(in the rows, 128 means zero)
Rotation paths and how fast each direction turns (degrees per step)
Each turn is a multiple of 5 degrees from 10 to 175, or 0.
Each row of a path follows its step; steps can be skipped.
path 1
step 0: [135 128 130 116 133 117 128 132 127 126 136 140 127 128 130 127 135 128
 122 119 133 123 121 120 144 131 125 124 132 118 129 135 134 125 124 126
 118 124 126 133 121 143 136 132 109 133 139 125 131 113 120 123 127 127
 138 130 134 123 139 123 131 127]
step 1: [130 137 146 112 138 125 139 118 125 134 132 134 122 126 124 125 121 127
 128 126 134 131 129 120 121 134 116 131 128 124 128 126 138 124 122 136
 125 132 130 110 131 123 131 132 112 128 132 132 133 118 130 123 124 122
 123 119 133 138 135 124 122 128]
step 2: [126 122 129 121 137 130 119 134 119 135 133 136 118 128 119 116 134 128
 129 127 130 138 117 117 124 137 123 137 132 140 125 124 119 129 129 135
 131 114 129 121 141 128 126 127 128 139 135 133 134 123 138 121 121 127
 131 130 127 135 141 125 134 120]
step 3: [123 116 126 132 135 131 125 128 135 136 119 136 133 118 128 116 130 130
 130 118 124 133 121 126 135 134 129 145 133 129 129 136 133 121 129 137
 132 135 130 125 134 131 135 122 128 123 138 125 138 111 131 112 139 122
 120 133 129 125 129 115 126 132]
step 4: [124 112 143 141 135 139 147 139 123 129 132 129 126 133 128 120 121 126
 130 130 122 129 126 131 125 129 129 124 138 131 125 129 131 118 127 130
 130 135 127 120 131 123 130 143 122 131 135 122 129 117 134 119 137 126
 136 130 120 122 137 133 121 131]
step 5: [126 121 127 132 128 131 130 128 120 131 147 115 115 125 121 129 139 124
 131 129 129 120 121 127 125 134 118 123 134 119 133 130 141 117 131 130
 123 129 126 131 142 129 135 133 132 135 128 124 136 127 134 129 137 123
 129 147 135 121 135 120 129 126]
step 6: [127 125 127 129 129 124 131 121 127 125 135 123 129 127 114 134 124 136
 135 124 139 119 129 117 129 135 124 125 128 137 135 148 128 131 126 130
 131 136 131 120 118 127 129 129 126 130 132 126 120 117 141 129 147 125
 125 133 138 129 142 120 135 132]
step 7: [121 121 129 125 130 132 137 134 114 127 123 120 131 127 119 130 115 128
 142 119 134 130 125 123 129 137 127 122 129 138 125 120 134 118 133 139
 129 123 124 125 123 125 128 134 127 120 134 122 124 123 137 136 127 125
 126 127 141 133 126 124 131 105]
step 8: [118 117 114 125 122 137 127 133 137 126 122 125 124 119 119 141 131 124
 133 127 137 123 132 124 137 118 133 123 126 135 126 127 126 115 130 142
 125 123 124 114 135 137 138 130 125 133 132 134 141 119 133 127 120 133
 130 129 134 120 135 126 131 122]
step 9: [133 125 126 128 123 141 142 124 133 125 127 126 128 127 130 132 129 129
 137 112 136 131 134 128 121 122 120 125 124 133 115 143 131 120 118 129
 145 124 121 118 132 124 133 121 129 137 124 119 132 117 135 119 127 127
 127 125 137 122 118 126 122 133]
Speeds:
[125 127 126 130 126 128 130 127 128 131 126 127 127 127 130 126 127 128
 128 126 130 127 128 131 134 125 129 128 131 128 129 129 128 126 130 127
 129 126 126 128 127 128 128 131 128 127 130 127 129 128 127 125 125 128
 131 128 127 128 127 129 127 129] -> 80
path 2
step 0: [125 135 123 131 122 122 129 131 139 142 132 121 119 117 132 129 133 135
 128 131 139 129 131 126 138 127 129 124 136 128 109 134 134 124 130 118
 131 119 137 133 131 139 136 137 124 133 131 131 128 128 116 138 129 121
 127 125 130 122 131 131 130 131]
step 1: [124 131 128 138 125 121 143 127 141 140 119 120 118 130 122 117 131 138
 135 124 130 125 121 130 128 130 138 129 133 128 136 129 122 129 132 118
 129 118 130 122 133 127 121 138 122 121 136 121 137 132 132 132 133 138
 120 126 137 127 130 131 132 122]
step 2: [122 135 126 119 136 114 130 131 137 136 127 122 123 131 129 134 130 142
 136 143 128 121 126 120 131 129 126 129 133 134 136 119 134 127 124 122
 141 130 128 136 134 128 128 131 138 127 124 125 133 130 132 125 121 131
 124 130 111 131 130 123 133 119]
step 3: [124 135 134 132 135 128 130 137 131 132 133 112 122 118 131 116 140 132
 127 129 139 132 138 132 132 120 124 128 137 125 113 123 134 129 128 129
 135 129 136 125 136 122 133 139 133 131 120 136 134 125 131 133 121 135
 117 133 127 129 135 126 126 132]
step 4: [130 133 137 134 120 122 143 134 130 141 126 124 118 131 127 126 123 128
 125 118 135 131 133 136 129 123 141 134 134 130 138 129 131 122 140 127
 133 128 119 129 140 137 127 141 136 123 118 132 127 134 136 126 132 131
 127 129 125 121 128 134 132 124]
step 5: [127 136 128 122 127 114 131 126 129 144 126 120 123 135 131 134 132 129
 131 124 130 127 130 125 127 132 128 125 139 128 125 117 126 124 126 118
 141 119 126 126 138 127 141 125 126 135 125 130 128 129 127 127 112 120
 145 129 127 122 136 127 129 116]
step 6: [129 135 125 123 138 124 135 136 138 127 122 125 111 126 142 116 131 130
 126 118 131 131 129 122 131 127 127 128 143 120 126 131 130 138 123 129
 132 130 134 123 129 126 133 133 124 127 135 129 131 130 143 134 124 134
 128 126 137 123 141 119 135 132]
step 7: [130 137 120 130 122 126 133 137 138 133 133 124 123 122 131 137 128 134
 121 121 137 127 119 127 123 126 134 140 132 126 134 120 126 132 123 130
 137 141 119 131 143 129 118 138 133 129 123 126 128 132 138 123 137 128
 127 121 127 134 135 127 126 113]
step 8: [128 138 127 124 124 123 136 128 129 139 136 121 123 129 126 131 130 119
 124 128 142 134 138 115 134 136 120 127 131 119 125 118 123 124 123 126
 133 129 126 125 128 136 137 125 128 138 122 134 134 128 120 127 124 134
 116 131 129 125 136 122 120 113]
step 9: [134 127 123 136 136 126 139 132 129 135 128 133 118 127 142 129 133 124
 115 126 126 139 132 129 137 133 135 139 139 129 123 131 120 128 129 128
 132 123 127 134 125 129 122 138 120 127 125 134 143 128 132 132 124 140
 127 135 132 116 131 126 140 124]
Speeds:
[126 126 125 128 129 126 127 127 127 131 126 127 128 126 128 128 130 127
 129 125 130 127 128 128 129 129 130 128 130 127 129 132 128 128 128 128
 128 127 128 126 127 130 130 129 129 127 133 126 126 125 128 128 128 126
 133 126 129 129 127 130 130 128] -> 70
